One turn sends every row of this set to another row. A few are shown first. Where does it send the rows asked after them?
Vep: [-25.4  14.4 -12.9  -9.7   2.1  11.2   1.1   7.8   7.8   9.1 -29.1  -1.3
  -2.3  10.0   9.5  -6.1   8.6  -4.2]
ginib: [-11.3 -16.0  -2.1  -8.2 -11.9 -18.5  -7.8  10.5   4.8   2.0 -15.1  -2.7
  -4.2  -5.9   7.4   7.9   0.0  24.4]
Zepi: [ -3.2 -13.8   6.9   4.4   7.9  13.6 -11.7   2.2  16.1 -14.5 -15.2   4.4
  16.8  14.8   3.5  11.0  39.0   5.2]
kikib: [-25.6  -3.3 -14.7  -8.0   0.8   1.2 -11.9  25.7 -11.9  -7.3 -23.8   2.1
  20.3  18.8   0.7  -5.9  18.0   0.6]
Dege: [-19.1  -8.9  -8.5   1.8   0.7  -8.1   8.4  23.5  10.8   8.5 -10.5   9.2
 -21.6  -2.9   5.6   5.9  16.6  12.0]
Pesiz: [  8.6  -1.5  -5.0  -6.4   5.1  11.2  -8.0 -11.1   9.0 -11.6  -4.3   3.5
  16.5   1.3  -3.3  13.0  26.3   8.8]
mazus: [ 13.0  -6.3  -0.6  -7.5  -1.5   8.6 -12.6 -13.4  10.5 -15.4  -1.5   5.4
   5.0   8.3   3.9  12.8  27.5   3.9]
femu: [  2.7 -12.8   7.8   7.1  -4.9   7.1  -8.9   0.3  12.7 -16.8  -9.3  -0.9
  15.0  20.5   5.6   5.8  39.6   4.0]
Duzi: [-24.9   5.5  -7.9  -3.6   4.1   6.0  -9.2  12.7 -10.5 -12.0 -24.8  10.6
  17.7  19.4   7.6  -9.9  19.9  21.5]
kivin: [-14.3   2.7   8.3  -5.7  -1.4  -9.4 -11.9   6.3  -8.5   0.8  -2.2  -4.9
  16.9   4.9   0.6 -11.0  -2.9   2.2]
mugor: [ 15.2 -12.3 -26.0  -4.1  -2.1   6.7  -8.0  -5.9   5.4  -5.8 -12.0  -1.6
  -0.6   9.7   7.0  21.1  22.8   4.5]
sali: [-21.2   1.7 -18.9 -10.5  -5.4  10.0  -6.7  19.9 -12.3  -3.2 -22.8  14.4
  18.4  22.7   0.3  -0.9  13.8  11.7]
gil: [ 10.5 -11.0 -30.2  -1.4  -3.1   3.2  -7.2  -6.2   4.4  -2.7  -6.4 -10.8
   7.3   7.4   1.3  15.3  21.7  15.8]
Zusaz: [  1.5 -17.0 -22.3  20.9   4.4   3.0  -5.7   1.9   6.0   6.3   1.2 -11.7
  -1.1  15.9  10.9   8.4  22.9   5.7]
vuna: [-14.9  -3.4   3.4  -5.4  -0.5  -9.2 -17.5   1.1 -15.3  -8.9  -8.6   5.1
  16.1   2.1   8.7  -3.9   0.1  22.5]
peme: [  1.5  -7.6  -3.4  23.0  -3.3   4.9   3.7  -0.7  12.7  -2.2 -13.7  -9.9
  12.6  24.7  15.2   6.7  29.2  -1.2]
lozi: [  7.1 -13.3 -23.5  19.2   4.9   3.4   2.5   2.4   1.0   2.8  -6.2  -5.3
   3.1  15.1  12.7  17.4  22.3  -3.0]
Kubim: [ -4.5 -11.4   1.3  22.4   5.3   9.5  -5.5  -0.7  21.7   3.8 -13.3 -10.1
   6.3  24.3  16.1   8.5  28.2   5.5]
Zuduk: [-26.2  13.7 -10.5   2.1   5.9   8.8  10.0  14.7   8.0   5.5 -23.1  11.2
  -8.1  13.6  10.7  -7.8  21.2  12.7]
lag: [-12.2  -3.2  -0.1  -0.2  -6.7  -4.6  -8.1   7.7 -19.5   4.3  -1.9   5.8
  17.2  12.6   1.9  -7.8  -7.0  12.5]
mep: [-11.2 -20.7   7.5  -8.8 -21.6  -7.4  -5.5  12.0   4.2   6.8 -18.9  -7.9
  -4.6  11.7   4.9  -0.8  -2.7  18.6]
Fum: [-21.9 -13.9  -5.7  -9.5   7.3   2.5  -1.7  21.2   1.6   4.1  -5.8   6.7
 -18.7  -1.9   0.0  -2.9  15.6  -6.4]
mun: [-22.7 -19.2   4.0  -5.9  -6.0   4.6   2.6  22.9   7.1   6.2 -10.5  14.1
 -18.2   0.8   0.5   4.4  14.8   0.8]
serun: [-11.2 -14.7  -0.1 -20.4 -14.0  -9.6 -10.2  14.6   8.8   1.8 -23.5 -15.6
  -6.2   6.2  -1.3  -3.1   6.6  11.3]
Didot: [-23.3  13.1  -7.8  -8.6  -4.5  17.2   8.0   7.8   9.1   7.9 -21.6  17.3
  -5.2  10.0   4.5  -0.6  10.3   2.5]

Zusaz goes to Zepi
kikib goes to serun
mep goes to Didot
And these:
Duzi goes to ginib
femu goes to mugor

